In the rows, zero is written as 128.
Each path below is one point turned by a fixed rotation once a step. After each direction that follows a path, write how fast that rotation turns it, in degrees per step (0 if it stays still).
Each turn is a multiple of 5 degrees from 10 to 175, or 0.
Each row of a path follows its step; steps can be skipped.
Rotation 1:
step 7: [128 128 126 130 139 133 136 130 133 123 125 115 126 120 124 131 124 128
 132 127 112 132 132 128 120 118 130 133 138 120 125 148 127 131 118 127
 135 139 130 122 121 121 126 131 122 127 136 131 118 133 130 128 122 136
 130]
step 12: [121 121 131 121 139 122 122 117 136 128 133 131 129 122 136 133 118 135
 135 130 122 137 129 135 122 128 132 136 122 121 128 142 130 128 126 138
 124 129 125 116 117 126 118 135 119 124 122 128 133 127 124 116 134 140
 125]
step 13: [129 125 124 114 112 121 129 126 121 128 119 124 126 129 120 135 132 131
 138 117 126 118 134 131 122 132 122 117 134 129 123 133 128 123 133 127
 144 133 124 122 124 129 132 128 127 131 121 124 126 132 123 109 130 133
 132]
step 19: [126 131 132 124 143 130 127 130 134 138 131 120 116 128 135 114 129 128
 125 114 121 118 128 116 118 125 119 121 126 116 125 135 123 130 117 125
 133 132 132 130 131 129 123 115 129 127 125 128 120 132 133 120 128 131
 135]
step 22: [130 129 129 123 138 130 137 130 116 131 127 135 132 117 125 127 135 137
 133 135 127 134 141 141 126 120 130 123 134 133 137 135 132 128 115 129
 128 125 116 132 133 125 130 130 118 126 118 135 125 141 136 127 129 140
 125]
step 24: [134 131 126 117 133 134 127 120 139 129 136 116 130 110 131 128 123 122
 128 126 123 135 124 134 117 122 133 118 131 125 127 141 127 125 120 128
 125 121 125 124 129 127 127 124 120 130 131 133 124 122 137 114 126 128
 144]
step 28: [132 117 111 127 130 124 127 137 132 133 128 126 120 115 122 135 132 123
 135 123 128 133 129 137 124 123 126 126 130 120 124 130 132 123 114 136
 129 135 118 132 116 139 122 133 133 127 124 120 131 123 124 119 115 128
 124]
step 33: [122 118 127 117 138 131 128 131 136 133 119 132 119 137 130 135 125 133
 133 121 125 131 134 134 124 134 124 125 124 129 129 136 139 133 126 136
 123 119 125 132 118 132 124 136 139 140 134 137 121 132 133 116 115 128
 122]
step 35: [111 122 121 127 133 123 120 121 141 130 136 136 118 133 136 128 131 120
 134 127 118 128 128 127 127 115 125 129 127 133 139 132 122 128 132 122
 131 131 123 138 133 130 129 132 118 139 118 123 122 131 141 126 128 130
 125]
step 38: [142 122 121 130 124 133 128 135 125 129 118 134 125 129 130 126 125 139
 126 119 134 126 126 139 120 131 119 136 122 126 136 136 127 133 124 134
 129 125 128 131 123 128 136 133 127 125 125 129 120 136 136 104 130 134
 135]
Directions:
[126 127 130 127 127 129 127 128 126 129 129 128 131 127 126 130 129 128
 131 127 127 126 127 132 131 133 127 130 123 129 129 130 130 131 129 130
 127 128 130 126 127 127 131 129 127 127 130 128 127 126 130 126 129 129
 128]  85
[127 129 127 131 131 129 125 125 127 130 129 131 126 128 129 126 128 127
 126 128 130 127 128 129 128 126 128 127 127 128 126 133 128 127 129 132
 125 127 126 127 128 130 130 125 130 130 129 130 128 129 127 126 127 129
 130]  155
[131 124 126 126 127 128 128 124 124 128 128 127 130 128 129 126 128 127
 126 129 127 127 127 125 130 128 130 130 126 128 130 129 128 130 128 124
 127 127 128 130 127 130 129 124 129 128 128 129 125 128 125 128 127 128
 127]  65
[128 127 126 126 129 131 131 125 129 128 130 129 129 127 129 128 126 127
 132 130 129 129 131 129 130 130 128 127 130 129 129 131 128 122 128 126
 129 129 127 129 129 129 129 130 130 129 131 128 126 125 130 130 128 130
 127]  170
[130 129 130 128 126 128 126 128 126 129 126 126 125 129 128 125 129 131
 130 125 128 127 126 127 126 130 131 130 130 127 128 130 124 127 129 127
 130 127 129 126 126 127 126 130 130 129 132 130 126 128 128 129 131 130
 130]  60
Rotation 2:
step 3: [123 132 129 123 135 127 119 124 121 132 128 124 135 129 123 128 121 141
 142 121 121 127 133 139 120 132 121 131 137 126 129 124 126 124 125 128
 132 132 130 129 130 127 125 133 136 131 125 143 134 114 131 136 134 123
 130]
step 4: [126 127 119 124 133 127 124 114 122 121 121 130 125 130 136 134 128 138
 130 124 125 126 125 134 123 144 123 134 127 126 130 116 126 134 140 133
 113 133 128 129 121 126 133 129 130 130 118 130 122 131 127 126 134 133
 121]
step 10: [121 131 123 125 125 141 128 131 130 121 113 129 111 134 137 119 128 132
 128 130 119 119 128 123 122 127 126 134 128 134 133 121 125 126 122 131
 127 126 127 136 130 124 134 122 133 124 130 129 114 119 125 122 127 126
 122]
step 16: [130 129 118 132 127 135 130 115 122 112 115 139 121 119 136 130 126 130
 132 133 129 122 141 125 131 134 130 128 132 119 129 133 137 118 128 129
 135 121 134 129 131 130 130 133 134 138 122 129 126 131 128 127 134 126
 126]
step 17: [131 135 130 136 126 134 127 114 128 122 134 126 131 133 139 121 122 145
 124 132 130 119 128 125 128 129 129 133 130 134 127 136 123 120 132 134
 132 119 121 121 126 128 118 131 131 132 134 141 134 134 131 136 127 128
 135]
step 20: [124 125 124 116 129 138 136 125 127 130 132 126 136 128 121 129 129 130
 126 130 128 126 122 138 130 135 118 123 128 126 132 142 133 116 122 129
 133 129 127 117 125 131 140 144 125 129 133 136 129 121 126 124 138 135
 131]
step 21: [116 134 130 114 121 125 125 108 128 131 133 130 132 134 128 126 141 132
 123 128 128 125 128 135 129 135 122 133 127 115 139 119 132 118 128 133
 136 127 131 130 129 131 134 121 121 131 131 130 131 131 128 127 128 120
 122]
step 25: [120 131 120 127 123 141 132 131 126 132 129 123 119 132 135 132 130 131
 123 131 124 129 115 123 123 133 121 130 128 129 124 125 119 134 124 142
 134 117 136 124 118 132 137 128 129 129 119 134 129 140 134 131 129 132
 123]
step 27: [129 126 127 117 128 134 126 129 127 121 129 128 124 134 134 132 139 121
 122 126 138 121 122 132 131 122 131 134 130 124 127 125 134 120 130 128
 137 122 116 136 137 132 130 121 119 128 115 125 121 114 131 126 118 131
 127]
step 37: [123 115 119 121 125 142 126 128 134 127 126 139 138 123 138 137 135 137
 135 119 119 129 131 119 125 133 123 131 126 126 123 127 128 125 134 133
 119 127 132 123 130 126 129 143 129 124 124 130 135 129 132 126 133 132
 133]
Directions:
[130 127 128 130 130 130 127 129 127 128 128 130 125 128 128 127 125 126
 128 126 131 126 128 127 128 126 131 129 129 128 128 127 129 128 129 124
 132 127 128 128 124 127 128 128 129 133 123 129 130 127 127 130 126 129
 128]  25
[125 125 127 129 125 131 131 129 128 127 130 131 126 128 127 126 127 127
 129 125 128 129 128 127 130 127 128 127 130 130 132 128 129 130 129 126
 124 127 126 131 131 126 129 129 128 127 129 129 129 127 129 129 127 131
 127]  80
[127 128 127 129 124 128 123 127 127 128 128 131 130 132 130 126 128 129
 126 126 127 127 128 125 128 127 126 126 126 126 126 129 128 131 125 127
 128 128 129 127 127 126 128 129 125 128 130 130 129 131 127 127 126 128
 126]  90
[127 128 126 130 130 128 129 126 131 127 132 128 125 130 126 125 130 127
 131 128 124 130 127 128 124 129 128 128 127 126 129 126 125 128 128 128
 129 130 127 127 126 126 127 126 129 128 127 130 129 129 131 128 127 126
 125]  100
[127 130 128 129 129 130 130 126 126 128 128 127 131 129 127 125 130 129
 127 129 126 127 126 125 128 127 127 130 129 127 127 132 128 128 128 125
 131 127 125 129 128 131 128 130 130 128 130 125 127 124 127 131 128 126
 125]  100
[130 126 127 128 128 128 127 129 127 129 128 128 126 129 127 127 129 131
 125 127 129 126 124 129 129 127 131 126 130 129 128 129 125 125 127 129
 124 128 130 128 130 125 128 126 127 130 128 123 129 126 129 128 128 124
 128]  85
Rotation 3:
step 6: [133 121 133 123 123 123 120 113 131 131 123 131 121 132 118 128 125 116
 131 122 127 123 127 139 124 138 145 118 124 125 128 131 132 122 134 120
 130 133 121 126 126 129 119 129 125 141 126 131 134 131 136 134 126 125
 127]
step 9: [128 124 130 117 124 124 128 108 127 133 123 133 128 128 134 130 134 114
 115 142 124 127 123 129 128 120 124 135 125 128 131 129 123 135 129 128
 131 128 127 132 129 122 134 120 134 133 124 136 131 126 142 136 119 121
 132]
step 10: [134 126 131 126 127 126 126 119 128 141 129 134 134 124 133 130 128 121
 122 119 117 129 124 140 122 135 141 135 124 128 134 128 139 132 123 124
 121 132 133 128 138 127 134 132 140 128 136 131 130 117 142 125 127 121
 128]
step 12: [129 129 128 118 133 116 125 118 124 143 120 129 135 126 138 122 119 125
 136 125 122 126 129 134 118 127 132 116 121 130 130 138 133 128 128 127
 123 123 120 125 123 123 119 128 136 136 132 137 140 129 129 130 124 136
 128]
step 16: [120 128 122 129 125 125 121 122 140 142 135 132 136 124 126 128 125 116
 125 122 125 131 125 134 124 123 137 129 143 122 134 130 125 127 124 121
 117 121 130 136 135 126 123 130 138 130 132 136 129 135 138 137 130 135
 134]
step 21: [138 112 125 123 126 122 117 125 136 143 125 130 129 136 128 127 138 121
 132 134 123 129 141 136 124 125 126 122 131 133 139 127 131 135 123 133
 129 126 130 127 124 127 124 124 129 136 130 125 126 134 137 136 114 126
 124]
step 24: [129 122 133 116 125 127 120 126 121 135 118 125 123 123 124 127 128 111
 125 128 128 123 127 137 126 134 151 126 122 124 129 128 127 124 133 126
 128 129 125 118 129 122 127 126 132 130 119 131 139 131 136 139 129 129
 134]
step 28: [120 125 133 127 125 130 121 125 128 139 135 130 128 130 128 130 131 127
 116 128 118 129 126 140 123 123 141 125 122 120 136 135 133 130 137 125
 118 127 132 129 135 126 139 127 136 125 139 127 132 122 146 128 120 117
 127]
step 35: [138 132 127 128 121 126 123 129 137 138 129 134 127 131 129 118 120 113
 122 121 138 130 131 134 118 126 127 128 136 135 131 130 135 126 125 135
 124 124 134 136 128 127 121 124 138 129 121 125 135 127 140 125 128 110
 133]
step 38: [129 127 133 125 119 129 118 118 138 126 130 132 127 122 122 119 125 128
 122 133 123 131 133 143 121 121 135 131 128 134 131 135 120 121 138 135
 130 118 123 120 121 127 125 122 131 130 123 124 128 130 143 132 130 138
 115]
Directions:
[126 129 131 127 126 128 128 123 128 126 128 130 126 128 124 128 126 127
 130 130 128 129 127 126 130 127 124 134 131 126 130 129 127 130 130 129
 129 128 127 128 128 128 127 129 128 126 128 130 129 131 127 129 130 130
 128]  160
[128 129 128 129 129 129 129 126 125 129 127 128 126 125 130 129 131 129
 125 128 128 132 130 130 127 129 127 127 127 130 130 127 129 131 124 131
 130 129 129 125 128 131 126 129 128 128 129 132 128 131 129 127 128 129
 128]  35
[128 127 129 131 128 129 127 128 127 127 130 127 131 127 126 131 130 125
 127 130 128 126 126 130 128 131 130 127 129 128 129 130 131 126 131 128
 125 128 127 124 130 127 127 129 126 128 129 129 126 130 128 126 131 131
 124]  80
[129 128 129 131 128 128 130 123 127 125 127 131 129 127 129 129 127 130
 129 127 130 129 127 126 128 128 129 128 127 128 126 131 126 127 126 126
 128 126 128 126 126 128 126 126 128 127 126 127 126 129 132 127 128 123
 126]  10
[125 130 130 127 132 128 127 129 128 129 131 128 127 130 128 126 128 131
 129 129 125 130 127 131 129 128 127 126 126 126 128 134 126 126 131 128
 130 126 128 126 127 128 128 129 126 129 128 127 129 130 129 127 127 129
 131]  70
[126 126 129 127 127 128 125 129 129 129 129 127 130 131 129 128 130 126
 126 129 128 130 127 124 129 127 126 126 131 128 127 130 129 129 127 129
 128 130 131 129 132 128 130 129 129 124 127 129 126 131 130 126 125 125
 129]  55
